In the data rows, zero lies at 4.5, halfway between 4 and 5.
Some points, one per row:
[7 6 3 3 2 8 6 5 5 1 5 5 8 4 3 3]
[5 3 6 4 6 4 4 4 6 6 4 5 4 4 5 5]
[7 6 1 7 3 8 6 4 2 0 5 6 5 5 2 3]
[5 6 4 5 4 5 5 6 5 5 5 4 6 5 5 5]
[5 3 3 7 5 6 3 4 2 4 6 5 4 5 4 4]
[1 4 7 9 8 1 2 3 2 9 5 3 1 6 6 6]
[7 5 5 6 4 6 5 6 3 0 6 5 3 2 3 4]
[2 5 7 0 5 2 5 4 9 7 0 5 6 5 8 6]
[5 5 5 0 3 5 5 3 7 5 3 5 8 4 5 3]
[6 4 5 7 5 6 5 6 4 3 6 5 3 4 5 6]
[5 6 5 1 3 5 5 4 7 4 3 5 7 3 6 4]
[2 4 6 6 5 1 5 4 3 8 4 3 3 5 7 6]
[4 7 4 3 4 5 6 6 6 1 4 6 6 5 5 4]
[8 4 1 5 2 8 7 5 3 1 6 6 5 3 3 4]
[2 4 8 5 6 2 1 4 6 8 3 3 3 6 5 6]
[3 8 6 0 5 5 3 5 8 5 3 7 7 4 7 5]
[7 6 1 2 3 6 5 5 4 1 4 6 7 4 4 3]
[3 6 6 0 4 2 3 5 9 5 2 4 8 5 5 6]
[6 5 4 8 4 6 4 5 4 2 6 4 3 4 3 4]
[3 5 5 9 6 4 4 6 2 5 6 4 3 6 4 5]
[3 5 6 2 6 3 3 5 9 5 3 5 5 5 6 5]
[2 3 6 6 7 1 6 3 4 9 5 3 3 5 6 6]
[2 5 6 7 6 3 3 4 5 7 4 2 4 7 7 6]
[4 3 4 6 6 5 3 2 2 6 5 4 3 6 4 5]
[7 3 3 9 6 5 4 4 2 1 7 5 3 5 1 4]
[3 3 5 6 6 3 4 5 3 8 5 5 3 6 5 7]
[3 7 5 0 5 5 6 5 9 3 1 7 8 4 7 5]
[1 5 4 2 6 3 3 3 3 9 2 5 5 7 5 5]
[6 6 4 1 3 8 4 6 5 1 3 6 6 5 4 4]
[4 5 6 1 4 5 6 3 5 5 4 5 5 6 4 3]
[9 6 1 2 2 9 6 7 5 0 5 8 6 3 2 3]
[5 5 6 2 5 5 5 5 7 3 4 7 5 4 5 3]
[6 4 4 6 6 5 4 4 2 3 6 4 3 4 1 5]
[2 6 6 1 6 3 4 3 7 6 4 4 5 4 5 7]
[1 5 8 1 5 1 3 4 7 9 4 4 5 6 7 6]
[3 5 7 3 5 2 4 2 6 8 5 3 3 4 6 3]
[6 4 3 6 3 7 6 4 2 1 6 5 3 4 3 4]
[6 4 2 5 4 6 6 4 4 1 4 6 5 5 4 3]
[4 5 5 4 4 3 5 5 6 5 3 5 6 5 6 4]
[3 4 6 2 5 3 4 4 7 8 4 4 5 4 6 5]
[4 5 4 1 4 4 4 4 7 5 3 5 7 6 4 5]
[5 5 4 5 5 4 4 5 5 5 5 4 4 4 6 4]
[1 4 7 6 5 1 5 4 4 9 5 3 3 6 6 8]
[4 3 5 8 6 3 4 4 3 4 5 4 2 4 4 4]
[4 4 4 4 3 4 3 5 4 6 5 4 6 4 5 5]
[8 8 0 0 0 9 5 5 7 0 1 7 9 5 4 2]
[6 4 2 6 5 6 3 3 2 1 4 7 4 5 2 4]
[5 4 4 7 5 5 4 4 1 5 4 5 4 4 3 5]
[7 3 3 9 4 5 3 3 0 4 7 2 1 5 1 4]
[1 4 9 9 9 0 1 6 5 9 5 2 0 5 8 6]
[7 5 2 5 3 7 5 4 2 3 6 4 6 4 2 5]
[3 4 7 6 7 0 4 3 5 9 4 2 3 5 5 7]
[5 4 3 7 3 6 6 6 1 1 6 5 3 3 2 4]
[3 4 5 5 5 4 4 5 4 6 7 3 3 4 4 5]
[4 5 5 3 4 4 5 4 6 4 3 6 4 3 6 3]
[3 7 6 5 4 3 4 5 6 6 4 4 5 5 6 5]
[0 7 8 0 6 1 3 4 9 9 3 2 5 5 9 5]
[7 4 0 4 2 9 5 3 3 0 4 7 7 3 2 2]
[3 5 5 4 5 4 4 6 6 6 4 5 5 5 5 5]
[2 4 5 9 6 2 2 4 1 7 5 2 3 6 4 6]
[3 2 6 9 7 1 5 5 1 6 6 2 0 6 4 6]
[3 6 5 3 5 4 3 4 6 6 3 3 6 4 7 5]
[6 2 3 9 6 5 4 3 0 2 6 6 1 4 2 4]
[6 6 4 2 3 6 7 5 7 2 3 6 5 4 6 3]
[5 4 4 8 4 5 4 5 3 3 5 3 5 4 4 4]
[4 3 6 6 5 3 5 4 3 5 6 4 2 5 5 5]
[5 5 5 3 5 4 5 4 5 5 4 4 6 4 5 4]
[6 5 3 2 4 8 4 3 5 3 4 6 6 4 4 3]
[3 4 6 3 6 4 4 7 7 5 3 5 4 5 7 5]
[6 3 5 6 5 2 4 5 3 5 6 3 3 6 3 6]
[6 2 3 9 5 4 5 3 0 3 7 4 1 4 2 5]
[5 4 4 5 4 6 4 5 3 5 6 3 4 5 4 3]
[5 3 5 7 6 3 5 5 4 4 5 4 2 4 5 5]
[5 3 3 8 5 4 6 4 4 3 6 4 4 4 3 5]
[5 4 5 4 5 4 4 4 5 3 5 5 4 4 4 4]
[8 5 3 7 5 7 5 6 4 0 5 6 5 5 2 4]
[4 6 6 3 5 6 3 4 7 3 4 7 4 4 4 3]
[6 3 2 3 1 7 5 4 2 4 5 4 6 3 3 4]
[6 4 2 2 3 8 4 4 4 3 4 7 6 4 4 3]
[3 3 6 4 5 3 6 4 6 6 4 3 4 4 7 5]
[4 5 5 1 4 4 3 5 8 6 2 4 6 5 7 4]
[3 4 5 2 4 3 5 4 6 6 3 4 5 3 6 5]
Here are 10 more points, each followed by its number:
[5 5 4 1 4 6 7 5 7 4 3 5 7 3 6 5] 0
[2 5 8 4 5 2 2 4 6 9 4 4 4 6 5 5] 1
[0 4 9 3 7 1 3 3 9 9 2 5 2 6 8 6] 2
[2 5 8 4 6 3 5 5 5 5 4 4 4 5 7 6] 3
[5 4 5 4 5 5 4 4 5 6 6 4 5 4 6 3] 4
[2 5 7 3 5 2 5 5 5 8 5 3 4 5 8 6] 5
[1 4 9 5 7 0 4 4 6 9 2 3 3 6 7 7] 6
[4 4 6 5 5 3 4 5 5 5 5 4 4 5 6 5] 7
[1 5 8 5 7 2 4 3 6 8 4 2 5 4 7 6] 8
[4 6 5 0 4 5 5 4 6 4 3 6 7 4 5 3] 9
Which of these numbered points is nearest to each point below, ignoring the 2 directions in which the first points spread most? Its number follows each.
[5 4 3 3 4 5 6 3 6 5 4 5 5 4 5 5] > 0
[1 5 8 4 7 0 4 3 7 8 2 3 4 6 6 6] > 6
[3 8 3 0 4 6 6 3 9 5 2 6 8 4 7 4] > 8
[4 4 6 3 6 4 4 5 7 7 6 4 5 5 7 4] > 4
[2 5 8 5 6 3 2 5 4 8 4 4 4 7 5 6] > 1
[5 5 3 1 4 7 6 3 5 1 4 8 6 4 3 2] > 9
[6 3 4 8 5 5 4 6 2 2 6 4 3 4 3 3] > 7
[5 3 5 9 6 4 4 5 1 5 5 4 1 6 3 6] > 6
[5 3 4 6 4 5 5 5 4 3 6 5 4 4 4 4] > 7
[3 4 7 6 6 3 5 4 4 6 5 4 2 5 6 6] > 3
[3 9 5 0 5 4 4 5 9 4 0 6 8 6 7 5] > 6
[0 4 9 7 9 0 4 5 6 9 4 1 1 6 8 7] > 3
[6 7 3 5 4 6 5 7 4 0 4 6 6 6 3 5] > 3
[9 3 2 6 3 8 7 5 1 1 6 6 5 2 2 4] > 0
[5 3 4 9 5 3 5 5 1 2 5 4 2 5 2 4] > 6
[5 4 5 2 3 5 5 3 6 6 4 4 5 5 6 3] > 4
[1 6 9 4 6 2 4 5 6 9 3 4 4 4 8 5] > 3
[2 5 8 2 5 2 3 3 7 9 5 2 6 4 7 5] > 4
[6 3 6 9 6 3 4 3 2 3 5 3 2 6 1 4] > 6
[7 7 2 0 3 9 6 4 7 0 3 7 9 3 3 3] > 8
[6 8 2 1 3 8 6 5 5 0 3 7 6 5 4 4] > 3
[6 2 4 9 6 5 5 4 2 5 6 3 2 4 6 6] > 0
[7 5 3 7 4 7 5 5 3 1 6 4 4 5 3 4] > 7
[4 4 5 4 2 4 3 4 6 5 5 4 6 4 3 4] > 1
[4 4 5 4 4 5 3 4 6 5 6 5 5 5 6 3] > 4
[4 7 6 0 4 5 5 4 9 4 1 6 7 3 6 4] > 6
[4 3 4 9 5 2 6 4 0 7 8 2 0 5 4 5] > 5
[1 5 9 6 7 0 4 7 5 8 5 3 2 5 6 6] > 3
[4 5 3 3 6 5 3 2 6 4 3 7 5 5 6 4] > 2
[3 3 7 4 6 2 4 3 4 8 4 4 4 5 5 4] > 9
[2 6 5 0 6 4 5 3 8 6 2 6 7 5 6 4] > 9
[4 4 6 3 6 3 3 3 7 5 2 4 5 5 6 6] > 6
[4 3 3 7 4 3 5 5 2 7 7 4 3 5 5 6] > 5
[4 4 4 3 3 6 4 5 6 5 6 4 5 4 6 4] > 4
[3 4 5 7 6 3 4 4 5 5 4 5 4 6 5 5] > 6
[6 5 3 8 4 6 5 6 3 2 5 5 3 5 2 6] > 6
[7 4 0 4 4 7 5 3 4 0 4 8 5 4 3 4] > 2
[8 4 0 8 3 9 4 4 2 0 7 6 6 3 2 2] > 4
[3 3 6 6 6 2 6 4 5 7 5 4 3 4 5 5] > 0
[3 3 6 9 6 3 5 5 2 6 6 3 4 4 4 4] > 8
[6 7 2 5 5 7 4 5 5 3 3 4 7 5 6 5] > 8
[6 4 3 8 4 5 6 5 0 3 7 4 3 5 2 6] > 5
[9 3 0 6 1 9 7 5 1 0 5 6 6 3 2 4] > 0
[6 4 4 5 4 7 6 4 3 5 6 3 5 4 4 4] > 4
Here are 10 other points, each followed by its number:
[5 6 5 3 6 5 5 4 4 4 3 4 6 5 3 4] 0
[5 4 4 6 4 5 4 5 3 4 5 3 2 5 4 5] 1
[6 6 4 2 4 7 5 5 7 0 3 7 7 5 5 3] 2
[7 4 1 3 3 7 6 4 2 0 4 6 6 4 3 3] 3
[2 6 7 1 5 3 4 4 7 8 2 4 7 4 7 5] 4
[5 3 6 6 4 4 5 3 0 6 7 3 3 6 2 4] 5
[6 6 3 0 1 9 6 5 7 2 3 6 9 5 5 2] 6
[2 4 6 0 5 3 5 5 7 8 4 3 5 3 7 5] 7
[5 7 4 0 2 5 5 4 8 5 3 6 7 5 6 4] 8
[6 4 4 6 4 4 4 4 3 4 6 3 4 4 2 4] 9
Which of these numbered points is nearest to each point below, ignoring the 2 directions in which the first points spread most? Its number follows each.
[6 4 4 9 6 5 4 4 1 4 6 3 2 5 1 6] > 0
[2 4 7 5 7 1 4 4 6 7 4 5 3 7 7 6] > 2
[6 4 3 5 4 5 4 4 3 3 5 3 5 5 2 5] > 9
[8 6 2 2 3 7 5 5 4 1 3 6 7 4 2 4] > 0
[3 4 6 4 6 5 5 5 6 4 3 6 4 5 5 6] > 2
[1 5 7 6 5 0 5 3 6 9 4 3 2 5 7 6] > 8
[9 4 2 6 3 6 5 4 3 0 5 5 5 4 1 4] > 9
[6 6 4 0 3 6 4 5 7 3 2 5 6 4 5 4] > 1
[9 7 1 2 3 9 5 5 4 0 4 7 7 4 2 4] > 0
[1 5 8 1 5 0 3 5 8 9 2 3 4 6 9 7] > 1
[8 3 1 5 3 8 6 4 1 0 5 6 5 4 2 3] > 3
[3 3 8 5 6 1 3 4 6 7 4 3 3 4 5 5] > 9
[3 2 6 9 6 3 4 6 0 6 8 3 0 4 2 5] > 7
[5 3 4 5 2 6 5 6 4 5 5 5 6 4 5 3] > 6
[4 5 5 3 4 6 5 5 6 1 3 6 6 5 4 5] > 2
[3 3 3 5 6 5 5 4 5 5 3 5 4 5 6 6] > 3
[6 5 3 2 3 5 6 3 5 3 3 6 6 4 6 2] > 3
[4 3 4 7 5 4 5 5 2 6 7 3 3 4 5 5] > 7
[7 6 3 0 4 8 5 4 7 1 3 6 8 5 4 3] > 0
[7 5 1 3 3 6 5 4 4 1 3 6 5 3 3 4] > 3
[2 7 7 1 5 2 3 5 9 6 1 5 7 6 9 6] > 2
[4 4 5 1 2 5 5 4 6 5 5 3 7 5 6 4] > 6
[3 4 6 4 6 3 6 5 4 4 5 4 3 3 4 4] > 7
[3 5 6 3 4 2 5 5 7 6 4 3 5 4 6 4] > 9
[5 4 4 5 5 5 4 3 3 6 4 4 5 4 4 5] > 4
[5 5 3 0 3 5 6 4 6 4 4 5 7 4 6 4] > 3
[5 4 5 4 3 6 4 5 5 4 5 4 5 5 5 3] > 6
[4 7 7 2 5 5 2 5 8 4 3 7 6 5 6 5] > 2
[5 5 4 4 4 5 8 5 5 4 5 6 3 3 4 5] > 7
[6 4 5 9 5 4 6 6 0 2 6 4 3 4 1 5] > 0
[4 6 6 0 5 3 5 3 8 9 2 5 6 6 6 5] > 8
[8 5 2 4 4 7 6 4 4 0 5 5 7 4 1 3] > 0
[5 5 4 6 5 5 4 5 4 1 5 5 4 5 2 5] > 2
[5 3 6 8 4 4 5 4 3 5 6 2 4 5 4 4] > 6
[3 5 6 8 6 3 3 5 4 5 5 4 3 7 6 6] > 2
[3 3 5 9 6 1 4 4 2 7 6 3 1 6 4 6] > 8
[3 5 7 3 6 1 5 4 6 8 4 4 4 6 6 6] > 8
[4 4 5 6 5 3 3 5 4 7 5 2 3 4 4 5] > 9
[6 4 4 6 4 4 6 4 3 5 5 4 3 5 5 6] > 8
[2 5 6 1 4 2 6 5 7 5 3 4 6 4 7 4] > 3
[4 4 6 5 5 4 4 4 6 4 4 6 6 5 5 4] > 2
[6 4 2 3 3 8 3 5 4 4 4 5 6 5 4 2] > 6
[2 6 7 1 5 3 4 5 9 9 3 3 4 5 8 6] > 1
[2 6 7 0 5 3 4 4 8 8 2 3 7 4 7 5] > 4
